One vector is turned by the same rotation once a step. Each row is the vector after some number of steps, and that number follows the row.
The counts run from 0 to 125.
[112  80 135 126 123 107 143 163 142 149 118 139 164 151 114 113 185 110
  79 163 124 108 149 166  96 182 118 152 128 131 152 106 165  96 146  97
 175 131  73 111 141 151 137 147 104  79 156 149  99 148 166 119 134 118] | 41
[107  87 133  77  93 123 121 138 152 117 112 142 149 168 146 131 151 127
  86 125 166 132 125 174 119 153 149  90 119 131 148  97 136  85 178  88
 165 119  89  96 139 122 125 170  71 132 123 139 124 109 118 153 161 101] | 88
[ 93 104 136  72 135 122 137 144 129 178 163 143 156 160 125 115 158 111
 107  92 146  73  91 173  85 143 146 106 144 176 135  93 125 114 121  65
 158 129 141 107  95 137 100 117 122 157 151 129 121 157 128 136 131 119] | 105
[122 128 118  74 107 114 154 134 147 166 177 108 128 163 140  96 172 147
 125 128 158 125 116 171 112 118 122 134 117 143 177  98 143 120 115  65
 125 127 162 127 102 126  72 123  65 156 143 131 141 150 161 143 133 133] | 61
[ 78  79 150  99  81 123 158 157 143 146 117 122 119 175 151 112 154  68
  75 132 120 125  91 167 102 128 134 123  90 162 133  93 161  81 129 110
 114 126 161 132 105 125  86 110  95 162 123 134 125 156 131 141 139  99] | 20
[178 111 100  93  96 154 140 133 148 152 127 125 146 165 118 151 180 105
 116 143 140  93 163 157 133 149  94 122  75 126 152  80 111 135 145  71
 123 117 102 140 126 159 132 157  78 152 154 155  96 166 158 144 131 132] | 120
[133 121 139 135 116  97 107 168 140 139 123 150 158 189 149 119 157 134
  89 159 145  82  67 164 121 145 130  88 103 122 176 128 140  96 133 115
 160 104 140 128 119 147 110 182  87 140 141 162 127 134 143 170 146 107] | 83
[122  97 126 117  66 109 135 132 111 126 151 150 144 168 150 132 131 112
  93 165 138 134  97 209  98 144 120 135 117 139 132  52 153 137 139  71
 126 127 168 113  80  99  96 130 101 140 129 141 105 136 123 149 127 107] | 13
[133 113 130  84  73  85 157 177 132 157 155 128 150 130 114 127 144 154
 148 147 131 111 114 168 106 154 102 133 115 141 181  82 129 130 131  50
 118 122 123 120  80 145 113 148 122 142 192 134 129 124 151 124 130 138] | 54
[137 109 107  81 114 112 140 171 137 165 106 167 152 155 119 157 168 102
 128 150 166  73 116 182  90 178  99  99 107 122 152 115  99 123 139 108
 133 120  92 116 125 173 155 150 106 129 137 140 101 141 156 128 127 159] | 36
[154 112 138 124  86 143 131 123 144 125 144 130 134 155 139 138 173 138
 109 134 142 150 117 158 103 126 125 103 118 161 134  71 167 126 168  33
 156 121 114 106 120 125 150 155  95 152 149 133 110 151 125 164 158  91] | 8
[138  99 138 122  84  84 168 141 150 163 121 127 146 146 163 109 132 137
  90 158 120 146 159 161 103 168 123 152 112 158 155  76 141 145 148  67
 156 131  94 115  96 117 131 146  98  79 158 127  92 125 172 135 125  91] | 49
[ 97 116 123  77 114 120 163 169 162 182  62 149 131 176 148 139 161  58
 123 142 137  99 102 162  98 160 118 111  75 158 129 103 124 107 109 107
 103 122 134 134 104 165 130 126 100 143 133 142 119 149 154 133 103 134] | 28
[118  71 109 101 126 130 131 178 152 149 108 155 138 145 123 151 165  86
 100 127 134  91 137 160  94 164 124  96 125 128 151 131 136  97 137 106
 141 128  71 113 127 192 162 135 110 130 140 147 106 148 161 120 146 130] | 37
[ 88 126 143  85 122 128 170 170 150 149 107 116 140 170 132 110 157  60
  89 159 136 102  86 166  90 133 135 122 108 152 126  99 157 113  95 106
 111 132 138 132 127 120  97 135  95 143 131 162 150 142 138 159 101 136] | 24
[106  91 136  97 108 107 169 151 149 167 155  94 123 153 150  80 182 112
  94 128 138 146 116 145  87 115 142 151 133 152 166 121 191 106 109  78
 123 135 126 119 104 123  85  95  83 137 140 129 146 163 171 136 118 122] | 60
[128 125 110  92  67 111 148 133 157 185 182 143 148 149 125 141 132 166
 100 144 140 129 123 156 119 141 106 138 125 145 169  95 127 127 120  27
 133 138 104 123  99 138 105 133 119 126 160 133 142 164 164 144 133 132] | 58
[133  89 159 108 151  86 162 161 137 135 114 122 156 167 135  78 192 107
  92 157 133  92 117 157  81 168 146 139 126 136 159 119 149 115 126 122
 163 124  96 119 125 139 117 137  76 107 157 145  95 134 164 127 116 116] | 42
[102  94 143  53  92 104 134 136 131 153 126 154 149 128 166 114 134 124
 111 122 162 123  90 188  89 149 142 100 125 162 154  95 118 140 131  69
 145 112 150  97  90  91 116 144  79 138 127 131 101 127 121 151 109 121] | 97
[122  91 117 145  90 137 112 178 132 109 113 154 131 170 138 126 177  96
 104 187 147 139 122 180 108 160 118 126  94  98 138  95 174  73 136 101
 132 128  99 114 135 167 135 168 111 112 131 150 131 121 140 139 165 127] | 81
[142 111  99 120  88 136  97 146 131 138 132 171 135 178 135 132 169 119
 120 178 171 117 131 185 131 174 122 110  92  97 151  86 128  87 145  77
 148 113 110 114 128 164 121 180  78 127 118 148 139 131 136 139 149 142] | 80
[112 117 153  74  59  86 160 160 122 156 114 183 161 165 136 139 140 129
 132 140 134 106 104 157 107 164 110 127 116 166 152 104 122 113 165  69
 152  93 127 118 105 125 139 158 131 113 151 125 145 130 128 145 113 116] | 94
[104 107 169 112  87  79 146 171 140 126 126 185 153 198 173 115 144  96
 103 175 142 104 110 149 103 174 158 115 122 129 158 124 143  96 147 121
 136 109 114 110 130 132 122 142 110 133 138 136 135 133 158 122 114 104] | 86
[124 121 161  94  71  94 168 149 129 144  96 150 152 161 170 107 147 117
 131 142 147 129  98 168 104 153  96 108 109 169 171  99 147 136 174  95
 172 100 143 121 113  98 135 172  97 112 127 136 110 122 131 164 125  90] | 93
[112 113 105 101 133 129 134 161 131 177  88 167 170 170 123 121 168  81
 119 176 143  86  97 168  97 184 108 141 107 128 136 113 124 129  97  96
 135 109 126 130 114 147 126 160 107 106 144 151 126 150 146 137  82 138] | 32
[115 116 141  88  71 123 120 152 129 135 158 165 158 163 123 137 143 126
  89 179 132 108  76 172 103 142 129 142 113 141 112  74 135 125 123  51
 116 112 143 121  99 116  89 135 132 143 164 144 153 150 127 145 121 135] | 14
[119 138  95 110 101 150 170 121 184 162 166 107 138 188 148 162 142 132
 100 115 137 126 131 174 130 116 120  90 137 131 149  79 155 104 119  55
 133 139 107 124 131 145 112 142  96 133 117 146 138 156 133 161 161 112] | 66
[137 133  99 124 102 130 155 135 143 158 120 121  96 182 144 114 166  92
 143 163 164 147 123 196 119 138 127 132 103 113 135  58 164 125 108  78
 115 140 143 120 101 146 116 140  57 122 107 146 118 120 150 119 131 124] | 71
[136  92 130  84 122 113 152 147 140 141 140 123 159 147  99 135 171 145
 129 129 148  90 156 184 116 164 111 114 131 133 162  85 133 119 184  82
 174 115  94 111 133 147 142 172  87 123 172 140  99 113 155 127 152 117] | 44
[107 116 133 123 104  96 178 185 154 157 149 106 130 178 152 120 146 113
 124 146 127 120  82 187  95 114 135 106 126 140 148  90 178 100  85  97
 101 138 138 131  98 161  91 115 113 146 143 148 145 128 170 131 135 139] | 64
[170 113 121 107 118 124 143 139 157 159 122 105 146 163 139 115 177  99
  96 139 149  95 122 154 117 136 125 110  76 140 155  90 117 154 117  92
 120 114 126 143 100 123 117 154  53 188 151 149  86 157 168 146 115 136] | 119
[129 131 102 110 121 142 138 137 134 154 132 141 176 172 103 133 154 103
 109 163 130  94 136 188 118 161 120 129 114 129 107  41  98 142 109  56
 127 134 116 137 100 156  98 151 103 126 174 164 107 138 132 127 110 133] | 116
[ 80  70 145  71  93  99 146 153 131 117 115 144 150 139 156 106 149  89
 100  97 132 139 102 160  81 152 155 105 145 156 163 116 176 119 136  86
 166 105 112  97  93 113 126 127 109 133 140 132 116 132 129 154 117  93] | 96
[103  81 130 111  66 154 123 126 121 116 157 128 148 156 139 118 145 112
  91 118 129 138 106 179 107 129 146 111 121 138 156  68 162 117 145  64
 153 121 141  98  84 127 104 116 106 153 146 138 104 148 109 161 152  77] | 12
[118 117 147 113 119  99 128 129 134 144 157 137 153 193 155 110 150 144
 136 122 159 110  80 184 101 158 177  98 139 155 144  78 123 124 149  60
 177  93 132 107 103 137 121 146  99 140 164 138 121 123 128 128 138  93] | 3
[149 108 125 123 140 129 154 167 156 128 117  99 147 162 136 111 187  62
  73 154 125 125 120 153  87 143 137 118 104 131 130  90 157 140 107  98
 113 141 100 133 110 125 110 136  81 154 157 166  85 155 174 149 112 124] | 118
[ 92 106  95  82 129 153 133 158 157 185  79 135 143 163 120 137 155  73
 100 100 131  87  99 152 120 161 141  88  91 150 140 120 109  92 119  82
 146 109 127 125 112 174 125 146  92 146 139 157 129 163 139 132 135 110] | 29
[115 110 151  99 129 103 160 176 139 190 133 129 139 157 131 131 172 109
  97 173 144 102  88 175  60 142 126 132 120 171  90  77 135 125  99  69
 111 142 116 121 121 136 105 125 115 122 145 137 115 147 149 126 120 155] | 108
[115 106 154 139 102 106 156 161 136 127 141 148 128 187 149 122 166 128
 135 143 119 132 112 168  90 140 136 115 143 156 144  94 192  87 153  83
 160 113  89 102 121 179 166 125 129  96 149 122 121 136 137 113 141  92] | 1
[144 121 112 119 118 122  97 131 134 131 117 159 129 181 173 109 175 105
 107 153 190 107 109 183 118 156 158  86  97 105 162 109 123 113 132  91
 140 105 138 115 107 133 107 159  48 157 114 151 127 128 146 137 123 119] | 79
[149 120 153 100  58 115 152 143 129 146 139 140 137 162 156 133 165 116
  87 157 155 111 103 174 104 119 104 107  88 153 142  81 129 131 137  76
 113 124 159 128 113  99 107 133  81 175 117 135 116 149 141 175 133 134] | 17
[128  81  81  99  99 146 130 134 147 138 162 118 168 161 112 129 142 116
  78 135 122 106 160 181 143 153 112 132 106 100 165  75 124  96 140 102
 152 126 119 137 111 150 104 166  83 120 152 168  99 142 145 153 141 116] | 124
[135 138 141 106 116 119 170 152 135 190 126 140 137 185 114 132 180 100
 135 145 134  76 118 169 112 145 106 136  89 164 109  65 116 133 135  72
 126 127 136 136 105 171 123 107 116 141 155 130 106 153 149 114 116 120] | 112
[135 147 103 128 113 127 136 168 144 167 115 138 127 192 127 129 160  97
 161 182 159 116  95 177 123 153 133 117 107 103 134  81 153 108  95  68
 106 118 143 132  99 183 117 149  94 136 153 151 146 131 151 123 125 130] | 72
[123 112 147  88  98 112 137 155 129 189 142 137 144 137 149 101 163 146
 113 117 140 109  69 164  69 127 109 103 110 178 157 119 137 131 136  71
 164 114 165 126 112 126 128 139 104 154 131 141 107 169 136 174 127 126] | 101
[ 89 113 143  95  93 107 118 190 163 144 100 144 155 148 126 126 161 132
 106 152 124 123  81 141  98 149 139 102  92 160 143 125 154  76 156  78
 168  98 103 131 135 157 128 185 115 125 172 144 137 131 131 148 157 114] | 91
